One turning vector, and how many ticks it has turned:
The counts run from 0 to 214.
[174 141 132 135 151 145 126  89 128 174 132 131 122 121 101 135 149 172
  99 162 133 164 129  94 174 107 137 128  98 132 152 125  80 129 162 193
  92 111 171 131 177 159 137 139 151 161 127 127 156] => 27
[175 145 157 128 151 151 159 134 100 134 133 136 103  95  68 131 104 134
 113 177 118 130 153 105 153  87  99 152 143 135 158 116 135 185 136 131
  93 117 124 100 144  77  96 166 146 138 172 113 125] => 38
[113 170 171 146 115 141 136 130 124 129 126 125 138 108 157 148 111 149
 116  80 110 110 109 125 102  59 141 107  95 121 156 150 139 125 165 121
 158 116 132 107 129 150 112  52 107 174  76 139 151] => 133
[132 132 115 176 162 123 109 186 108 157 175 142 178 173 106 104 134 173
 107 101 153 149 145 153 122 162 156 152  99 125 109 149 156 110 110 123
  98 147 133 132 112 130 140  99 135 169 152 126 156] => 97
[ 90 138 125 138 109 140 175 124  95 143 143 132 106 115  67 110 121  89
  89 117  99 155 156 140 154 106 131 148 104  95 113 103 197 177 148  96
 140 138 119 156 136  98 126 133 149 134 128 165 155] => 53
[134 137 160 116 122 148 163 156  98 115 139 115 122 103  70 112  82 132
 116  94 100 133 145 143 122  88 144 126 130 119 146 150 187 157 174  90
 126 153 106 108 149  80 117 113 163 134  99 156 144] => 47
[140 141 121 145  85 134 145 140 177 134 168 104 160 146 142 147 140 136
 153 142 125 118 162 149 145  90 109 113 103 122 187 165  70 159 125 116
 109  77 159 107 123 125  84  96  99 105  85 128 139] => 118
[122 122 150 104 152 125 131 152 110 123 140 124 104 129  63 103  93 119
  91 118 117 124 150 136 130  89 142 142 146 119 153 136 186 168 157 104
 104 124 130  85 142  82 138  86 143 178 151 159 131] => 208
[160 136 157 141 121 111 143  96 111 177 116 121 120 112 141 147 131 191
 116 127 164 152  98 108 156 143 137 126  99 109 140 155  90 122 197 132
  85 114 136 141 176 154 143 131 167 157 121 121 163] => 188
[116 174 161 167 102 146 168 107 139 113 103 153 144 128 156 164 126 175
 137 130 130 126 138 141 132  80 125  90  85 119 151 151 128 143 155 129
 118  84 166 140 153 151  93 107 103 121  72 133 165] => 126
[163 145 163  86 141 137 146 124 108 135 139 135 104 103  88 124 114 160
 118 127 138 119 154 141 125 105 128 124 141 119 152 172 133 146 195  90
  62 107 143 108 166 107 157 114 132 157 179 166 125] => 202
[129 131 124 157 132 122 180 140 156 137 126 170 135 159 173 116 107 138
 143 127 119 134 130 147 132  94 144 146 148 122 164 114 171 178 119 121
 132  88 132 127  88  83  87  68  92 181  99 139 136] => 122
[116 110 132 143 122  82 127 105 122 180 141 115 121 126 150 120 131 166
  78 110 146 165  88 136 176 138 139 150 111  88 129 101  88 146 153 159
 104 146 145 150 121 157 147 115 166 180  79 119 175] => 182
[156 163 131  94 121 156 167 160  52 118 149 137 124 133  91 109  99 137
 137 137 110 143 152 178 146  91 141 151 102 133 124 183 139 130 148  84
  94 145 138 100 136 109 103 155 128 111  87 146 145] => 49
[156 147 152 114 143 143 111 180  83  93 141 113 121 144  69 114 108 155
 104 149 117 118 149 131 147  73 126 120  81 132 145 175 129 144 139 118
  80 131 137  90 172 129 113 154 147 105  79 131 143] => 211
[136 119 155 192 156 104 164  87 117 125 125 155 118 112 122 154 118 117
 148 177 132 117 145 101 145 143 132 129  92  65 170  64 163 137 104 124
 137 104 129 130 112 156 128 142 171 126 153 126 109] => 76
[121 106 154 194 179 103 112 109 109 127 143 136 155 124 118 128 100 156
 101 134 139 123 144 122 132 145 144 124 101  62 149  82 171 122  83 160
 145 140 126 118 102 157 138  98 162 158 146 124 115] => 83
[161 133 120 120 148 100 157 102 102 193 141 156 104 128 142 119 141 154
 112 143 167 169 105 133 180 149 136 184 126 122 127 128  97 142 155 142
  74 113 159 129 125 128 148 128 129 188 168 137 135] => 190
[138 147 125 132  84 148 161 140 181 139 181 120 142 140 150 131 145 115
 167 137 127 116 171 169 137  96 121 113 142 119 179 152  95 163 138  81
  98  62 148 103 104 110  92  92 103 118 112 135 138] => 117
[134 143 143 132 159 137 142  97 113 129 175 122 132  86 142 134 126 121
 158 130 139 120 155 170 116 150 143  89 108  61 153 145 129  91 139  70
 120 104 159  86  97 178 144  98 137 146 165 160 109] => 79
[113 103 141 108 157  92 126 122 126 123 153 130 197 134  95 145  83 158
 151 135  53 166 116 155 120 123 130 131 115 128  76 127 112 117 133 125
 101 151 144 113 116 138 153  85 150 148  90 135 161] => 158
[ 88 119 147 164 132  98 182  98 114 141 127 134 118 107 147  93 133 170
 104 118 126 157  93 127 160 148 133 154 137 108 124  63 155 174 143 119
 101 121 121 181 117 158 140 146 147 153 126 129 191] => 176
[159 121 165 100 141 119 123 113 128 172 155  99 118 106 116 141 106 166
 102 108 141 129 114 125 134 119 133 126 124  99 159 177  94 128 191 131
  94 119 146  88 155 122 151  77 162 188 136 146 131] => 195
[143 156 140 158 109 124 178 133 101 126 147 118  98 126 116 149 140  98
 167 152 109 117 139 116 166 117 130 136  75  92 151 129 126 122 170  72
 144 117 121 117 137 143 120 179 180  85  86 133 132] => 63
[133 137 154 155 147 116 160  80 126 128 147 129 125  76 131 134 125 125
 153 123 134 111 151 138 112 144 145  97 112  56 161 109 158 106 150  72
 136 109 139  96 124 169 153 100 157 148 174 167 118] => 78
[ 99 118 160 155 118 103 146 104 150 139 129 103  81 114 126  99 152 146
  88 120 118 114 112  90 163 111 122 141 142 106 165  83 133 171 157 117
  98  88 137 156 161 180 144 129 158 150 144 115 180] => 15
[149 164 118 114 129 147 154 166  50 119 146 149 119 147  79 115 114 125
 112 157 119 152 147 171 158  96 122 155  72 126 109 163 120 146 128 123
 103 145 137 112 137 121 102 194 116  94  91 135 142] => 50
[135 183 149 120 124 165 146 132 108 148 167 156 115  97 130 153 153 109
 149 105  96 117 111 130 112  67 114 136 101 156 100 169 108  88 164  92
 137 116 158  98 107 172 120  96 106 184 148 122 141] => 141
[104 109 181 137 128  72 121 137 122  98 153  74 113 126 138 104 121 159
 108 126 104  77  98 107 145 102 105 147 148  88 171  90 118 183 141  95
  95 102 104 129 136 161 128 120 163 135  90  92 163] => 8
[106 158 113 135 129 137 170 116 127 143 126 195 126 140 157 131 137 141
 114 129 143 163 128 174 142  79 134 121 101 123 121 130 136 145 125 145
 127  94 169 141 107 146 104  91  67 185 108 156 145] => 128
[138 112 143 190 187 100 101 108 112 129 155 123 156 128 118 135 110 149
 108 157 148 119 146 128 142 133 127 122  82  62 151  91 133 124  72 169
 122 136 140 103  95 175 129 124 147 151 133 131 110] => 82
[186 122 149 130 185 107 100 152  97 155 134 142 114 155 117 136 105 159
 104 186 151 133 121 124 163 108 116 167 110 127 150 141 106 149 118 170
  69 117 127 104 124 100 116 139 136 166 139 109 110] => 198
[147 157 147  96 120 151 173 162  76 108 150 126 118 114  85 102  94 133
 133  99 109 145 140 173 127 104 140 128 119 126 126 181 162 141 181  71
  96 150 123  99 139  82 118 133 146 130 103 155 147] => 48
[158 146 157 160 166 136 126 149  92 103 172 126 134  97 131 103 114 160
 152 118 146  84 140 144 108 141 140 109 130  92 164 140 149  92 121  71
  94 120 126  79  96 160 117 124 133 138 183 110 120] => 86
[153 120 177 142 162 115 151 120 104 134 109 136 114 127  93 146 103 160
  94 156 143 124 126  78 152 108 118 142 125 111 162 126 175 176 160 136
  78 101 121 124 179  88 141 126 167 162 159 131 134] => 200
[146 128 133 120 154 138 121 149  90 140 158 129 138 137  58 123  93 102
  76 150 112 150 154 137 164  73 112 155 116 126 134 119 134 187 100 165
 116 161 131  94 104  89  90 156 127 148 109 126 131] => 44
[139 116 142 154 160 101 117 118 141 160 126 122 102 156 126 107 123 173
  92 141 129 133  99  84 173 119 151 160 122 117 163  83 125 148 143 184
 113 126 131 138 152 155 132 126 169 190 109 105 159] => 21
[111 172 134 146 113 142 178 108 138 129 103 168 141 135 150 144 129 167
 116 124 131 158 136 161 130  76 138  96  82 120 130 144 127 140 142 151
 117  94 175 144 142 157 112  86  84 160  92 148 165] => 127
[109 119 134 141 167 102 154 108 119 137 133 179 163 120  97 164 126 130
 153 147  53 173 118 126 123 128 122 171 114 149  61 115 153 138 138 138
 121 129 144 145 111 137 160 108 134 173 161 128 163] => 152
[125 133 124 152 100 124 127 123 180 139 143 117 180 164 134 153 132 156
 134 147 128 133 164 150 143  87 124 111  84 111 174 148  89 164 121 159
 123  89 166 119 125 120  87  94 118 120  58 127 149] => 119
